128 stands for zero in the data rows.
A hidden rule labels the rows of this table. It goes by one to three of the table's principal directions, not those with the most spread.
[129 119 123 120 100 114 116 114 124 134 114 124 133 127 137 132 126 153
 108 141 137 119 129 138 146 107 119 114 144 156 123 138 121  94 144 117
 156 116 134 115 132 150 139  94  84 141  95 123] C
[136 125 163 149 168 142 157 173 134 133 154 154 108 138 150 129 119 124
 128 121 113 127 145 125 128 116 131 156 126 111 163 184 105 125  90 125
 102 177  88 172  94 172 139 116 149  98 159 126] B
[100 171  82 109 136  80 127  95 137  91  57  98  70 124 102 111 130  78
 125  92 138 179  73  96 129 144  79 110  52 115 126  82 110 155 108 111
 110 147 203  97 127  95 141 124 168 176 147 154] B
[130 108 148 132 149 167 148 139 137 159 163 124 138 109 113  91 131 115
 174 101 119  91 141 141  99 137 145 154 102  97 103 162 129 128 114 152
 112 157  83 178 106 100 117 159 157  89 143 112] E
[133 142  95 143 149 103 150 141 120 100  99 141  87 147 136 153 125 106
 113 119 118 153 112 111 140 124 111 127 103 135 172 134 118 133 128 113
  87 146 129 131 122 151 111 118 147 122 143 143] B
[136 124 134 127 121  74 129 120 131 104 103 116  96 148 179 142 127 135
  69 163 166 167 104 142 174  68  97 108 174 158 177 141  99 110 140 112
 125 121 117  96 132 208 151  72  96 158  91 148] C
[132 145 162 123 124 150 112 137 107 122 139 134 155 114 128  87 154 111
 142 129 118 101 152 163 114 118 140 130 153 128  88 150 124  92 133 140
 157 122 122 145 124 117 127 118 125 114 118 119] F
[135 124 102 125 132 134 112  95 120 109 115 144 112 140 114 150 162 133
 118 154 148 123 107 117 139 139 140 101 126 132 114 117 144 120 132 127
 125  95 161 110 137 109 114 130 123 118 123 136] F
[125 143 106 135 103  98 111 153 132 119 131 130 157 121  76 157  95 118
 144 102  97 117 145 116 115 162 138 122  90 130 100  91 152  98 112  91
 141 126 141 138 115 105 113 130 120 151 105 119] A
[127 143 117 134 147 144 129 149 117 148 150 132 149 119  65 107 115  77
 169  85 100 118 136 117  80 180 148 123  57  91  82 104 149 144  99 132
 133 120 140 148 112  57 116 168 157 123 165 113] A
[132 115 125 125 115  96 125 127 139 123 124 120 113 138 150 163 106 160
  90 146 139 149 119 117 153 109 119 116 148 143 163 127 119 130 120 106
 135 128 128 100 122 178 145  96  97 148 104 135] F
[133 134 131 123 112  74  97 111 127 118 118 115 153 120  90 117 124  84
 119 129 156 162 121 137 131 144 119  94 113 125  76  63 142 121 129 127
 163  70 155  90 143  78 138 129 115 179 108 136] B
[128 144 135 122 135 124 133 153 125 136 122 115 130 115 141 105 102 110
 146  97  95 131 145 134 100 127 125 140 127 120 143 146 113 135 124 133
 128 163 107 147 114 144 117 122 148 120 128 118] C
[131 114 125 129 153 123 145 129 144 142 135 116 105 120 105 119 118 103
 147 110 135 125 115 118 120 133 135 133  88 104 128 142 127 127  94 117
 111 154 111 152 106 122 131 124 148 115 131 116] E
[126 171 126 110 155 111 129 138 114  78  89 116  83 140 138 113 141  82
 125 123 118 145 117 135 122 109 121 132 140 129 153 139 109 122 114 103
 117 153 145 125 124 151 124  87 153 118 137 131] F
[131 150 132 125 128 100 108 132 115 102 100 120 109 123 133 101 136  79
 122 133 141 145 108 145 126 112 114 101 132 134 128 138 124 115 127 116
 145 120 136 116 133 144 129  88 128 154 105 130] D
[114 138 118 142 130 170 150 141 118 130 113 143 112 117 158 121 135 153
 141 105  96 112 128 116 124 124 106 152 116 135 164 177 113 145 147 143
 100 176 124 161 123 140 118 137 147 109 151 135] F
[153 122 135 181 109 123 139 184 113 136 171 158 169 121 119 165 107 134
 120 125 109 118 155 124 144 137 159 140 136 138 146 124 156 103 119 105
 120 132  94 162 118 143 120 132 120 130 100 116] G
[118 126 119 134 132 119 115 140 139 136 151 138 142 139  82 164 101 131
 130 127 112 119 137 106 120 154 142 112  89 114 114 112 143 113  90  93
 135 118 142 124 110 129 134 129 110 141 134 123] F
[130 136 111  90 160  94 142  97 140 116  95 103  80 167 143 137 128 110
 102 149 151 170 107 122 138 108 127 123 146 130 157 100 107 149 117 116
 114 123 149  82 141 159 141 106 138 119 150 130] E
[130 132 151 133 126 101 128 117 128 131 106 129 123 134 178 103 137 111
  97 152 161 177 114 143 152  98  94 116 162 142 148 125 106 151 155 156
 135 110 126  96 158 160 152 117 127 164 132 146] B
[113 119 123  90 149 153 135  95 137 114 105 108  81 134 166 125 140 168
 126 131 122 121 121 124 121 110 112 140 148 124 157 166  97 154 138 146
 112 155 130 114 121 149 120 121 131  89 149 140] B
[126 137 138 168  96 147 136 189 114 115 140 157 139 115 151 143 120 161
 128 120  91  77 147 141 145  96 120 149 141 162 163 207 125  62 133  89
 121 183  89 194 102 195 124  82 100 124  84 120] A
[135 116  96 111 124 175 125 103 136 164 156 133 157 133  58 144 146 128
 177 137 122  88 125 109  97 191 197 120  94 113  64  76 186 144 104 121
 145 100 167 117 142  60 112 176 145 100 147  92] C
[133 119 141  97 182 129 145 104 130 101 125 110  75 164 161 129 148 128
  97 152 157 168 108 129 130 102 114 126 161 110 162 130  96 182 126 153
 103 111 125  90 124 136 140 128 137  97 179 155] D
[113 122 150  91 160 217 119 104 124 136 141 119 100 120 144  82 167 150
 167 140 112  49 139 151  92 113 164 145 155 108 116 219 115 105 111 138
 135 165 114 156 114 148 114 110 133  51 139 100] B
[126 147 123 116 134 141 131 126 115 106 108 118  93 132 168 124 135 140
 114 132 119 131 122 128 128 111 131 140 163 134 173 149 115 144 130 126
 119 154 135 116 133 164 122 107 138 110 130 128] G
[124 115 122 124 107 134 135 117 121 142 120 106 140 105 130 102 126 131
 140 109 128 124 124 138 124 125 110 132 118 137 118 127 129 142 161 147
 136 124 118 126 138  98 125 137 118 136 120 128] E
[138 132 138 133  83 115 136 141 129 133 135 128 155 124 136 138 133 157
 112 141 128 122 132 141 156 107 137 131 153 162 119 118 133  95 125 104
 154 141 135 124 122 163 155 101 104 148  89 119] E
[144  84 131 178 120 128 141 150 154 179 197 154 168 122  83 167 102 139
 136 133 144 113 132 105 143 161 165 128  84 107 110 107 169 118  88 114
 114 121  96 157 113 118 137 167 127 141 114 114] G
[128 126 111 114 181  92 125 113 138 133 114 112  91 140  59 112 121  34
 145 121 156 161  88 111 106 152 126  85  48  93  98 105 136 142  78 101
 131  99 151 110 120  87 143 111 142 145 156 118] F
[115 130 119 117 148 143 134 139 140 159 157 125 155 140  74 131 102 108
 167 109  92 103 157 123  89 165 161 137  82 103  94 106 145 124  98 113
 128 128 124 133 120 107 118 158 137 108 164 104] E
[104 140 132 120 146 140 109 142 125 118 115 126 108 110 101 106 112 100
 159  99  97 107 131 122  94 144 111 120  79 110 117 175 120 118 103 107
 143 150 134 147 108 118 124  99 122 129 141 121] F
[134 130 118 161 108 109 133 156 120 134 136 140 153 115 110 139 108 120
 124 103 120 141 128 117 134 142 112 124  96 132 126 110 138 127 134 125
 125 123 124 147 120 105 130 143 125 158 118 135] A
[126 152  78 134 115 113 103 124 112  87 102 139 128 131  67 166 138 100
 139 127 119 121 111 106 127 165 139 102  95 139 106  82 169 108 128  84
 129  95 179 120 142  78 101 124 125 144 111 127] D
[101 113 101 102 155 186 139  98 142 146 126 103  95 112  87 111 137 132
 183 102 112  83 106 105  92 154 136 137  65  99 112 158 136 150 104 122
 111 161 142 148 113  84 120 144 147  90 159 112] E
[117 118 146 132 131 161 122 125 139 155 150 139 154 116 123 119 126 139
 155 127 119 111 147 125 112 151 140 142 126 113 110 130 138 143 128 148
 132 129 121 139 138 107 126 161 139 120 148 120] B
[139 120 129 139 149 145 131 125 131 149 143 145 136 132 114 127 136 107
 145 135 139 129 127 118 119 149 151 128 122 111 118 117 145 143 121 143
 117 115 125 142 139 102 120 157 155 114 146 118] E
[138 125 125 114 149  91 125 110 134 118 122 113 120 138 105 127 127  96
 118 125 154 159 120 127 128 132 123 116 117 111 107  87 122 133 121 134
 124  96 135 113 124  90 130 137 135 132 135 138] A
[123 117 130 100 121 148 126  94 137 145 137 118 137 146 156 135 138 180
 114 158 133 112 141 139 133 111 145 134 175 137 127 124 119 127 143 146
 135 118 131  99 140 158 130 139 112 105 130 126] C
[134 128 101 114 168 182 117  87 118 116 102 145  67 129 121 122 183 113
 154 156 140  88  93 113 118 134 164 109 125 119 132 185 141 115 107 118
 112 142 156 145 131 132 100 103 156  69 127 108] B
[112 117 168 152 135 167 113 161 144 163 173 153 162 117 125 118 105 141
 154 122 121 101 150 124 105 144 123 142 121 103 121 163 131 134 119 143
 132 135  97 176 122 120 138 156 128 137 147 122] D
[127 128  95  94 154 176 124  97 122 129 123 122 109 145  90 120 160 109
 166 136 131  97 109 124  90 158 159 118 111 114  97 119 154 150 129 134
 126 102 156 122 143  71 102 151 145  84 162 110] A
[141 150 106 130 129 148 132 133 111 110 124 142 135 141 137 146 147 128
 139 138 107 112 140 130 122 136 165 144 166 138 143 112 148 125 146 128
 105 131 131 137 147 131  88 147 158  91 126 119] C
[129 115 141 155 101 216 127 177 109 138 197 175 198 123 127 181 121 215
 158 131  55  43 208 127 111 165 190 181 174 140 131 152 171 112 147 127
 128 139  94 170 131 121  85 170 106  66 138 105] B
[139 141 106 113 155 162 135 103 114 128 139 117 121 133  93 121 157 104
 147 125 133 117 119 117 108 157 181 137 124 101 107  86 153 148 108 133
 113 115 158 126 137  69 112 165 169  85 152 110] C
[140 104 120 128 124 139 128 125 143 152 162 137 155 134  72 153 129 124
 156 144 134 100 136 121 122 166 182 126 108 122  84  92 175 116 100 105
 142 105 132 124 135  95 123 145 123 115 127  98] G
[130 122 151 134 109  78 131 145 151 136 105 133 122 125 166 127 100 141
 104 123 144 162 126 130 152  99  77 130 136 148 149 148  93 116 136 131
 140 151 112 141 118 171 157  95 113 169 107 140] A
[121 133 137 108 106 121 110 105 116 111  99 107 140 111 162 106 135 144
 123 129 125 121 150 157 135 100 111 140 182 151 128 136 111 105 179 146
 142 121 117 119 150 132 112 112 108 124  97 132] G
[101 132 116 101 137 147 152 107 135 146  94  88  94 110 140  75 127 117
 156  93 119 126 104 129 107 115  93 144  93 122 138 159 100 158 138 142
 118 173 131 134 126 121 138 124 148 123 151 125] E
[152 124 144 138 117  72 129 142 125 117 126 124 144 132 156 139 113 116
  99 142 138 158 145 151 154  96 127 125 176 148 148 114 120 102 146 125
 128 116  91 119 133 171 123 105 117 140  86 132] E
[126 114 137 113 151 183 120 114 131 126 164 138 130 141 101 136 154 143
 151 149 132  86 140 129 109 153 172 140 138 105  99 128 151 133 112 133
 126 107 132 131 132  89 114 156 131  81 159 116] F
[120 134 131 113  77  82 105 122 114 102 105 101 148 119 169 127 101 168
  81 117 122 158 147 149 142 106  82 122 168 156 137 100 103 134 182 150
 162  98 130  74 138 135 128 118  77 172 100 159] F
[135 121 155 150 103  95 140 128 128 140 127 129 144 125 176 128 127 151
  75 145 160 181 117 131 175  90  89 120 160 150 154 115 104 144 149 148
 137 118 126 105 136 163 174 120 109 177 113 154] B
[125 116 105  98 106  85 114  73 135 127 102  94 125 143 128 139 128 136
  92 157 169 165 102 129 152 116 115  96 146 146 119  66 130 144 152 128
 149  71 162  52 161 123 145 121  94 165 111 139] E
[130 123 143 125 138 110 132 124 137 135 135 131 121 151 149 138 124 142
  94 150 145 148 127 131 146 103 120 119 145 131 143 132 107 123 117 126
 130 121 125 109 121 172 154 113 110 136 134 137] D
[147  86 181 183  76 160 111 167 137 164 193 177 188 110 174 163 118 216
 106 168 148  91 156 134 166 112 143 142 201 152 147 172 148  99 145 139
 149 127  76 175 131 173 144 130  84 144  72 121] A
Here are more rows. What is the label of each one?
[122 134 108 145  76  96 139 150 133 127 127 121 156 115 115 137 103 136
 128  98 105 135 133 130 137 146 115 136  88 144 115  88 143 128 136 119
 133 140 130 111 126 124 125 146 122 172 112 137] G
[123 135 114 141  75 102 133 144 127 121 119 122 151 115 137 142 109 160
 112 107 113 136 130 128 146 124 101 134 120 154 133 105 128 123 151 122
 135 139 134 122 124 133 134 131 110 167 101 143] C
[107 153 139 102 158 167 126 117 108 101  98 106  90 121 191  85 139 134
 133 113 104 121 139 144 103  99 105 156 175 118 177 183  86 155 161 164
 104 162 113 136 136 148 103 124 152  87 153 140] D
[123 138 135 123 154  83 154 137 161 119 120 122  84 150 119 121 123  96
 116 121 142 151 106 128 141 109 112 128  78 112 127 135  97 106  68 100
 108 173 128 129  88 177 160 103 151 143 142 138] E
[151 114 124 162  93 127 140 154 115 140 156 155 160 130 136 156 127 153
 111 143 122 107 149 139 155 124 160 135 147 155 133 129 151  91 136 117
 132 124 104 135 131 160 119 125 104 124  95 115] G
[148 104 128 148 158  80 123 130 147 137 154 137 123 138  57 151 115  69
 122 136 176 168  96 102 134 160 136  86  64  94  93  80 153 137  73 106
 130  80 137 121 112  79 152 134 131 162 134 130] F
[123 115 133 126 141 130 139 124 130 147 128 107 124 101 129  90 114 108
 150  91 119 139 127 129 105 138 109 133  92 103 123 139 116 162 133 162
 121 142 104 134 118  98 120 151 148 126 144 132] G
[119 146 100  83 122 142 130 114 116 102  94  96 100 139 127 114 142 127
 140 121 116 115 111 139 105 122 122 129 135 143 127 127 125 143 147 119
 138 130 154 106 135 114 118 109 121 110 138 123] A
[104 160 130 136 114 122 131 139 113 111  93 127 125 119 171 105 122 134
 113 103 104 149 132 133 133 106  72 140 131 144 159 146  93 139 166 146
 119 151 135 129 135 147 133 125 131 156 140 155] F
[125 105 159 113 167 127 154 149 173 158 155 130 110 151 154 150  92 161
 133 132 110 125 151 120 120 107 132 153 136 111 162 176  93 127  84 120
 106 186  80 153  86 209 144 115 137  94 151 121] C
[121 135 156 166 121  68 142 173 144 130 138 146 133 143 142 141  96 114
  85 132 137 171 126 130 165  96  85 118 105 139 152 136 101 103 101  99
 126 143 110 127 106 201 178  96 106 193 124 150] F
[126 123 146 145 132 128 126 140 135 139 147 137 149 113  96 103 130  95
 153 112 135 119 132 137 118 143 124 129  90 109  86 127 136 113 117 136
 130 123 114 156 120  89 132 148 140 140 133 127] B
[138 101 143 147 136 178 135 132 133 168 199 151 171 129  70 129 148 127
 156 139 141  91 136 126 115 168 181 128  96  99  66 106 171 130  95 136
 136  97 124 144 122  68 137 180 133 109 154 109] F
[118 140 121 147 127  81 124 136 126 114  97 122 105 111 120 126 109  98
 107 105 138 178  94 103 143 124  72  99  78 127 146 126 110 142 116 111
 130 134 152 124 113 125 157 100 124 187 120 152] F
[137 119 117 133 116  79 147 140 130 134 127 111 126 143 157 139  95 129
  94 125 127 158 131 140 144 102 115 123 133 141 162 116 112 130 139 128
 118 128  95  98 124 183 127 119 111 146 113 138] E
[110 145 100  99 124 109 143 114 131 109  92 102 101 144 138 120 124 134
 116 104 119 152 109 127 121 119  83 127 101 134 133 111 100 156 147 140
 118 135 152  99 120 121 132 136 130 141 157 154] A
[129 128 132 149  91 104 104 149 129 120 151 145 186 124  90 163 111 132
 127 132 121 132 149 125 135 158 133 116 123 139  93  72 163 116 136 112
 151  85 138 116 139  93 126 147 103 169 109 134] F
[125 131 133 124 161 205 123 136 118 130 155 139 118 119 107 115 150 123
 177 125 105  71 135 122  87 155 175 144 124  98 120 170 150 134 102 127
 118 149 123 169 120 101 102 144 158  69 151 102] D
[133 111 102 124 111  98 166 111 141 147 122 103 123 137 156 142 108 158
 100 117 134 160 121 122 151 116 117 144 125 138 158  91 115 159 146 147
 103 139 116  96 132 148 131 154 132 134 131 141] E
[108 170 113 110 126 107 125 143 118  87  77 106  92 118 127  99 124  90
 144  96  93 119 120 142 113 110 100 128 102 140 137 163 106  95 122  92
 129 176 138 138 111 158 119  74 134 136 112 127] E
[104 143 129  97 137 103 121 114 131 102  85 102  97 131 153 108 116 122
 121 116 114 140 133 142 123 102  88 131 132 135 145 151  89 120 142 126
 130 145 128 107 127 158 126  94 116 132 134 141] B
[140 107 141 117 147 137 130 121 133 165 161 105 147 119 109  92 116  99
 152 113 142 128 133 141  94 146 150 128 118  92  97 108 138 158 123 164
 134 104  98 130 128  81 120 169 146 114 142 114] C
[116 137 101  90 116 152  98  70 122 108  92 102 114 111 108 108 169 124
 156 140 137 100 103 132 115 137 142 108 136 134  92 117 147 121 144 124
 145 112 174 106 151  89 108 120 132 116 103 118] E
